In the rows, 128 means zero.
D: several groups of rows, each row roughly a mix of its group's hidden directions:
D (96 x 10):
[[152 104 163 131 127 164 120 152 147 167]
 [156  91 122 124 141 134 177 107 113 155]
 [ 93 115 131 125 135 124 109 139  69 155]
 [123 116 105 110 139  88 101 150 175 127]
 [117 112 131 170 102 107 131  82 103 114]
 [110 136 145 100 104 125 100 141 185 127]
 [165 182 110 113 113 111 111 127 143 146]
 [153 121 145 135 138 147 160 114  83 166]
 [137 150 125 112 132 118 161 126 137 192]
 [133 130 153 153 140 128  88 118  96  83]
 [159 152 124 156 127 167 145 123 170 110]
 [127 160  89 130 101 146 172 113 109 124]
 [126  92 106 133 175 142 126  85 126 119]
 [131 172 183 116 100 136 126 142 133 135]
 [130 124 160 122 118  93 126  70 146 120]
 [126 120 138 118  90 177 128 120  91 102]
 [131  92 125 128 128 174 125 126 176 149]
 [131 120  89 149 137 136 164 154 158 162]
 [127 107 140 143 159 156 136 148  72 134]
 [140 138 142 134 109 110  85  99 142  82]
 [100  98 138  96  91 122 157 117 142  99]
 [106 140  90 153 108  87 160 128 125 110]
 [145 116  95 141 165  97 115 105  90 132]
 [108 128 120  99 168 149  94  88 121 134]
 [106 123 130 126 141 113 105 130  64 153]
 [156 125 147 120 167 150 100 151  96 103]
 [146 163 138 110 114 101 145 112 147 177]
 [127  96 170 138 118 158 126 158 158 150]
 [127 106 167 149 125 139 129 160 138 178]
 [184 127 104 136 102 127 126 103 124 161]
 [ 84  96  92 132 117 137 126 122 135  87]
 [133 154 100 120 129 115 154 165 115 176]
 [142 140 118 121 187 133 138 169 118 147]
 [ 85 100 109 139 120 172 131 156 145 133]
 [ 85  94 161 139 132 151 124 142 158 146]
 [121 135 129 127 106  57 132 120 110 117]
 [ 84 140 119 105 179 139 129 140 129 103]
 [171 103 116 135 143 143 176 109 143 142]
 [127 128  92 135 129 108 179 119 135 169]
 [122 157 152 147 130 149 117 128  69 146]
 [170 136 134 121 117 122  98  89  97 156]
 [148 141  68 125 164 142 122 138 117 144]
 [152 135 107 167 147 176 141 133 154 134]
 [118 127  97 134 109 138 185 117 110 158]
 [132 115 131 157 103  90 116  78 133 110]
 [132  77 154 137 107 145 121 104  90 120]
 [140 124  88 167 170 144 110 135 118 148]
 [128 101 136 139 121 159 151 167 175 129]
 [104  94 118 142 146 168 143 168 109 126]
 [144 141 166 110  92 139 168 109 146 109]
 [132 114  88 125 176 133 148 108 122 163]
 [143 138 142 106 162 113  90 156 167 124]
 [171 113 152 141  74 131 134 140 143 119]
 [139  89 119 120 117 143 184 103 144 117]
 [153 155 161 116 108 148 105 100 167 126]
 [147 103 140 138 132 163 133 155 158 174]
 [132 175 107  96 141 154 138 165 141 125]
 [134 127  75 139 137 125 134  96 131 173]
 [127 125 100 118 103 128 135 103 149  68]
 [101 134  71 125 158 124 132  95 132 139]
 [104 112 100 136 136  86 152 153  89 133]
 [143 144 172 113 126 118 133 129  84 167]
 [138 154 129  94 146 121 104 158 177 126]
 [140 155 125  81 111 163 116 151 150 109]
 [128 168 176 128  99 162 136 140 134 131]
 [122 110  94 121 110 137 115  71 149 109]
 [140 137 154 121 101 134 165  88 106  97]
 [103 154 152 124 161 102 117 140  81 139]
 [130 131 165 133  97 144  95 126 143  80]
 [122 116 146 134 113  92 105  95 125  78]
 [135 159 138  94 125 163  99 156 137  96]
 [168 162 153 152 130 162 151 116 115 142]
 [142 136 122 114 153 153 152 111 149 185]
 [139 133 121  82  87 172 139 134 136 121]
 [158  97 140 146  81 142 121 108 151 149]
 [123 133 186 125  95 159 129 136 154 130]
 [108 107 178 138 103 156 120 139 136  95]
 [107 111 174 136 120 136  78 132 124 102]
 [168 112 105 134 121 150 122 105 145 177]
 [144 117 107 141 169 127 166 138  94 158]
 [160 118 135 100 146  74 126 129 127 160]
 [144 147 107 128 134 183 115 171 134 135]
 [129 107  99 118 132 156 107  75 150 144]
 [100 128 104 154  98 117 171 101 118 150]
 [129 136 172 107 114 139 138 160 136 176]
 [111  92 113 137 151  90 130  93 106 101]
 [106 165  97 150 105 139 165 114 104 121]
 [177 141 131 108 116 126  98  91 100 126]
 [137 129  81 123 169 133 149 127 119 169]
 [125 167 146 156 133 156 108 131  82 140]
 [ 90 117 112 162 118 111 166 157 150 135]
 [118 145 108 109 130 107 146 144 181 163]
 [153 123 151 154  88 116 155 172 136 128]
 [109  89 105 145 156 159 123 147 105  99]
 [118 178 124 108 115 163 114 152 131  96]
 [170 100 102 141 160 128 159 107 122 148]]

the two rows of each list that fit no group, in list order (the others fit one group, some only roughly):
- q620: [123 138 128 152  94  83 126 138  86 106]
- q999: [157 137 140 134 133 134  98 135  70 154]
- q975: [110 101 146 117 104 148  96  83 143 107]
- q682: [130 130 148 130  92 139  86 105 132  83]
- q554: [111  80 142 159 139 135 143 120  88 149]
- q699: [170 157  99 115 172 133 140 149 118 122]
- q122: [109 132 151 159 109  86 127 125  94 160]
- q447: [124 139  97 140  98  91 149 121 120  82]
- q544: [128  93 136 108 147 138 148 154 129 182]
- q428: [179 125 161 143  99 129 123 135 116 163]
- q334: [104 171 136 119 143 130  98 167 151 107]
- q368: [155 143 177 112 117 134 162 123 103 154]
- q869: [133 128 123 149 159 131  99 146  87 172]
- q912: [ 99 107 115 119 111 143 120  93 155  82]
 => q620 q999
- q641: [171 124 100 147 109 138 162 157 150 145]
- q787: [106 152 142 162 111 144 101 116 105  85]
- q800: [112 118 141 137 123 152 152 104  66 129]
- q8: [164 184 132 112 122 146 139 107 138 150]
- q971: [114 155 117 109  75 166 141 128 138 113]
- q851: [140 189  89 123 144 127 148 134 132 119]
- q145: [ 85 119 120 150 131 123 165 140 125 175]
- q885: [ 88 100 155 169 123 136 128 127  92 133]
- q89: [118 139 120 165 117  86 157 153 109 157]
- q482: [139 110 142 118 144 116 147 120  71 165]
- q815: [ 93 158 118 105  97 142 145 145 167 144]
- q303: [114 119 160 164 166 125 108 140  88 122]
- q982: [120 122 117 142 176 106  99  87 121 149]
 => q8 q982
- q243: [111  95 136 127 155 113 164  87 127 157]
- q686: [182 141  96 109 157 122 157 129 125 129]
- q28: [100 116 118 106 130 149 114  97 152  78]
- q928: [123 182 154 132 104 138 104 137 145  97]
- q52: [ 84 102 112 151 102 114 132  97 152 109]
- q125: [104  87 175 133 116 153 105 132 108 130]
- q310: [128 159 127 115 116 162 164 128 127 178]
- q829: [119 138  88 147 128 117 172 160 153 110]
- q892: [127 133  89 147 114 106 119 127  80  93]
- q263: [141 117 135 132 142 156  92  92 148  85]
- q49: [117 162 168  98 101  97 111 125 114 114]
- q910: [142 119  86 125 174 172 122 122 129 139]
- q989: [135 167  95 114 116 101 144 117 173 134]
- q698: [139 140 115 123 132  96 112 140 192 111]
- q669: [140 129  72 132 115 120 128  77 132 136]
 => q310 q892
- q567: [140 117  95 106 181 150 158 128 140 136]
- q740: [135 114 177 128 104  85 131 160 138 120]
- q684: [ 96 136 145 132  78 158 112 117 119  97]
- q159: [115 141 106 170 136 120 164 114  83 131]
- q802: [113 105 127 122 104 168 164 126 165 104]
- q152: [103  96 133 144 142 149 152 137  85 161]
- q949: [168 167 116 113 132 124 100  92 152 129]
- q769: [136 168 131 134 118 125 101 139 182 103]
- q395: [ 84 139 139 113  90 170 131 152 123 132]
- q585: [128 177 120 154 149 114 102 128 124  86]
 => q567 q740
- q926: [113 123 127  88 149 160 102  94 141  97]
- q426: [ 97 154 177 129 124 147 104 122 145  97]
- q126: [172 123 103  91 146 139 158 142 125 155]
- q44: [122 134 158 162 129 110  87 108 119  88]
- q964: [126 106 109 109 124  76 129  99 128  91]
- q752: [101 168  90 126 115 143 150 153 145 103]
- q946: [125 129 106 133 129  71 110 101 112  94]
- q312: [ 89 113 128 105 169 164 109 121 152 124]
- q709: [108  90 159 110 148 145 106 165 137 148]
- q643: [110 108 160 166  98 122 147 165 145 135]
- q469: [118 108 151 121 136 115 167  89 140 170]
- q253: [150 134  80 147 137 121 150 130 131 177]
 => q426 q752
- q951: [ 83 149 121 154 156 109 142 154 125 159]
- q74: [123 118 106 142 106 131 167 156 167  95]
- q391: [157 113 115 157 170  91 140 110 108 140]
- q43: [115  91 138  98 121 141 106 116  87  95]
- q923: [107 139 147 142  86 133  96 105 129  86]
- q205: [113 109 133 115 138 166 139 154 173  95]
- q385: [ 90 150 131 136  83 157 142 117 106 105]
- q410: [165 156 114 138 120 125 125  93 102  87]
- q71: [174 113 171 124 108 157 114 143 138 142]
- q161: [139 140 170 149 115 102 122 147  91 161]
- q30: [142  94 137 119 153 135  77 155 154 124]
 => q43 q30
- q792: [101 116 165 133  95  84 153 137 115 128]
- q701: [147 110 130  92 163 141 131 167 144 161]
- q694: [ 96 144 108 166 119 132 165 120  92 143]
- q604: [135 103 104 135 160 134 107  84 128  89]
- q443: [110 145 139 139  98 100 100 179 139 117]
- q784: [ 93  92 141 145 117 113 127 144 102  84]
- q186: [128 153  97 106 152 114 140  98  96 164]
- q997: [ 97 116 120 144 121 149 172 129 101 167]
- q106: [137 105  82 151 161 129 115 146 163 140]
- q876: [137  66 162 119 130 111 104 122 130 140]
 => q443 q186
- q679: [ 98  95 147 167 112 133 132 105  90 125]
- q660: [ 96 128 129 151 141 161 118 151  89 163]
- q563: [111 160 168 108  86 124 124 129 141  98]
- q806: [140 121  94 124 145 175 117 147 165 104]
- q718: [121 133  93 139 125  77 125 149  92 107]
- q330: [132 139 117 141  79 123 128  84 128  90]
- q938: [147 105 174 145  96 127 111 132 122 167]
- q100: [133 156 129  96 170 125  87 143 141 107]
- q656: [124 128 138 162  99 128 106  88 107  89]
- q6: [142 122  77 134 166 159 107 134 118 111]
 => q806 q100
- q904: [132 121 138 101 116 110 109 122 163  72]
- q890: [124 103 130 169 162 116 142 124  83 145]
- q418: [121 146 120 148 107 158 135 108 149  72]
- q745: [152 162 113 141 133 134 105 134 179  99]
- q288: [170 110 119 134 164 130 134 143 144 174]
- q157: [161 117 151 118 107 152 140 167 157  99]
- q801: [108 129 161 121 173 139 133 173 117 146]
- q57: [ 94 126 158 155 118 149 100 131  92 100]
- q927: [156 134 101 119 154 122 104  73 143 120]
- q336: [134 144 149 105  98  97 134  96 128  83]
- q551: [121 159 128 141 130  85  99 117 171 110]
- q503: [113 125 144 156 182 126 115 161 102 139]
- q947: [109  98 116 128 101 133 147 151 102  79]
- q339: [164 146 124 137 158 111 117 154 161 166]
 => q904 q947
- q377: [171 164 106 118 144 102 115 111 141  97]
- q16: [162 122  96 163 170 127 117 137 135 156]
- q602: [125 107 148 102 162 151 121 174 121 155]
- q135: [115 122 146 109 178 163 116 152 138 157]
- q821: [110 122 144 159 124 114 162 183 132 145]
- q387: [157  98  89 127 161 101 131 128 158 141]
- q455: [142 188 148 144 138 139  96 132 105 131]
- q622: [152 168 121  99 135 132  97 149 159 100]
- q574: [161 133 172 136 160 130  90 117 105 122]
- q266: [ 97 106 159 155 111 149 119 117  86 109]
- q535: [108 133 178 120 101 120 158 125 148 161]
- q452: [ 77 146 130 126  90 163 136 149 130 127]
- q950: [129 109 102 117 144  87 142 107  95 165]
- q302: [151 115 137  92  99 114 100 114 170 110]
 => q574 q950
- q436: [160 141 148 126 151 110 131 120  84 170]
- q789: [146 131 178 138 128 126 125 167 108 164]
- q816: [150 141 115 126 116  83 119  97 173 119]
- q492: [151 181 155 124 140 113 132 163 109 118]
- q225: [128 152 130 139 108 145 125 142 190 101]
- q13: [145 137 123 126 130  96  97  76 135  96]
- q15: [125 164 169 124 116 116 116 114  78 127]
- q244: [106 139 157 106 166 125  96 110  94 144]
- q748: [ 82 140 117 125 102 147 166 140 139 161]
- q355: [108 146 112 126 148 100 108  88  89 150]
- q20: [118 107  99 131 177 160 101 113 109 117]
 => q492 q20
